One turn moves every row onto another: examples first, then more rows asked
tanag: [ -8  11  12  -7   0   7 -14   4 -16   4   9   0   0 -16   3 -11 -10   1
  -7   4   7   8 -14 -10   8]
pap: [  2   7  30  -5   2  -1 -18   5 -10   4  17  10   3  -8   3  -7  -4   6
  -6   0   7   2 -12  -5   4]
Rud: [  0  11  -3 -10  -6  -2 -14   9 -13   7   5   1   5 -13  10  -2  -6  -3
 -13  -1   8  -4   7  20   4]
Zaze: [-10   9   9  -3   4   2 -12   3 -17   4   9   7  -6 -12   7 -10  -4   7
  -8   3   8   0 -17 -13   5]
lifi: [ -5   9  -2  -2   4   9  -1   6  -9   7   2  13  18 -15   3   2   2   2
  -3   5   5   1 -22   3   7]
sani: [-10   5   9   2   2   3  -8   0 -21   0   5   7  -2  -5   2 -19  -7  12
  -3  -1   8  -1 -17  -8   7]
burak: [ 10   5   2   3  10   2  -2  -3 -13   2  29   5  19  -6  11  -8 -12  14
   3  -2   9  -4  -1   3   6]
zareg: [  0   5  -3  -1   2  -5  -7   5 -20   5  -1  12   4  -6  11  -7  -4  13
  -8  -2  13  -5   6  23   2]
gegig: [  6  10   6  -3   6   3   2  -1 -12   4   6   5   1 -13   3  -9   8   4
  -3   1   8   2 -15  30   4]
liba: [  3   4  29   1   1   1 -16   3 -13   1  15  11   6  -1  -1 -12  -6  10
  -3  -4   7  -2 -12  -2   6]
Zutil: [  9   1   8  -5  14   5 -10  -2 -17   3  23  11  22  -7  13  -9   6   9
 -11 -11  11   4   7   6   2]
Lapu: [  2   6  31  -4   0   2 -18   5 -11   2  16   7   7  -6   0 -11  -8   6
  -5  -1   6   1 -12  -2   7]
lus: [ -7   8  12  -3  -2   9 -12   1 -20   0   5   0   5  -8  -2 -19 -13   5
  -2   1   6   6 -14  -6   9]
miz: [ -4   9  -2  -3   2   6   0   6 -10   5   2  12  18 -10   4  -5   5   2
  -5   4   5  -4 -27   5   5]
lodif: [  0   7  -2  -3  -4   2 -11   6 -17   5   0   5   9  -8   4  -4 -10   6
  -7  -2   9  -2  11  23   6]
rebu: [  8   2   6  -2  11   9 -10  -2 -15   4  24   8  23  -6   9  -5   5   6
 -13 -13   8   2   9   5   4]
bito: [ 10   8   2   0   5   4  -6  -2  -9   3  31   0  21  -6   9  -6 -13   6
  -1  -2   6  -5  -1   3   8]
nuzok: [ -2   9   1  -7   3   6   1   5 -14   3   0  11  21 -12   6 -10   2   4
  -3   6   8   2 -26   8   5]
lolog: [  2   8  -2  -4   5   1  -3   3 -11   6   2   9   4 -10   2  -9   6   4
  -8  -1   8   1  19  -6   4]
Tinok: [  6   9   4 -12   6  -3  -1   2 -15   3   2   6   6 -14   7 -16   4   5
  -8   3  12  10  16  -1   3]
vob: [ 10  10   2  -4   6   0  -7  -2 -10   4  34   0  18  -9  15  -8  -9   6
  -4   0   8  -5  -5   1   4]
Fili: [  5   9   5   0   9   6   1   0  -9   7   5   7   1 -16  -1  -1   5   4
  -2   0   7   7 -10  27   5]
Podeg: [  9   3   8  -8  11   3 -11  -1 -16   3  26   6  22  -7  15 -12  10   5
 -15 -11  11   0   4   6   1]
gotul: [  5  10   2  -2   3   2   0   1  -9   6   7   4  -1 -11   2  -7  10   1
  -6  -2   5  -4 -17  26   3]
Vun: [  3   9  -2  -5  -1  -1  -4   3 -11   1   2   3   7  -3   2 -19   8   0
 -12  -5   5  -7  13  -2   4]
Fenu: [  1   4  28   0   4  -2 -16   3 -11   3  17  14   2  -4   2  -8  -3  11
  -6  -4   8  -2 -13  -6   4]
Sefug: [  8   3   6  -6   8   7 -13  -1 -14   3  26   4  24  -6  12  -8   8   2
 -15 -14   7  -3   6   5   3]
gapo: [ -3   9   2  -5   6   9   0   5 -13   6   0  12  20 -16   4  -3  -1   4
   0   7   7   8 -23   6   7]
dabi: [  7  10   3 -13  -1  -3  -3   2 -15   0   2   1  10  -8   8 -25   6   1
 -11   1  10   1  10   3   3]
komed: [  0   9  -3  -9   0 -10 -11   7 -16   7   5   8   1 -12  17  -4   0   6
 -14   1  13  -7   4  19   0]
zelar: [ 10   6   2  -2  12  -3  -3  -3 -13   3  33   6  17  -8  17  -9  -9  13
  -2   1  10  -5  -5   1   3]
zeza: [  3  11   2   1   5   6  -1   1  -6   8   8   5  -1 -14  -2   2   9   0
  -5  -2   3  -2 -11  24   5]

Fenu turns into pap
komed turns into Rud
Where do these go?
rebu turns into Zutil
lolog turns into Tinok
burak turns into zelar
zeza turns into Fili
Zaze turns into tanag
nuzok turns into miz

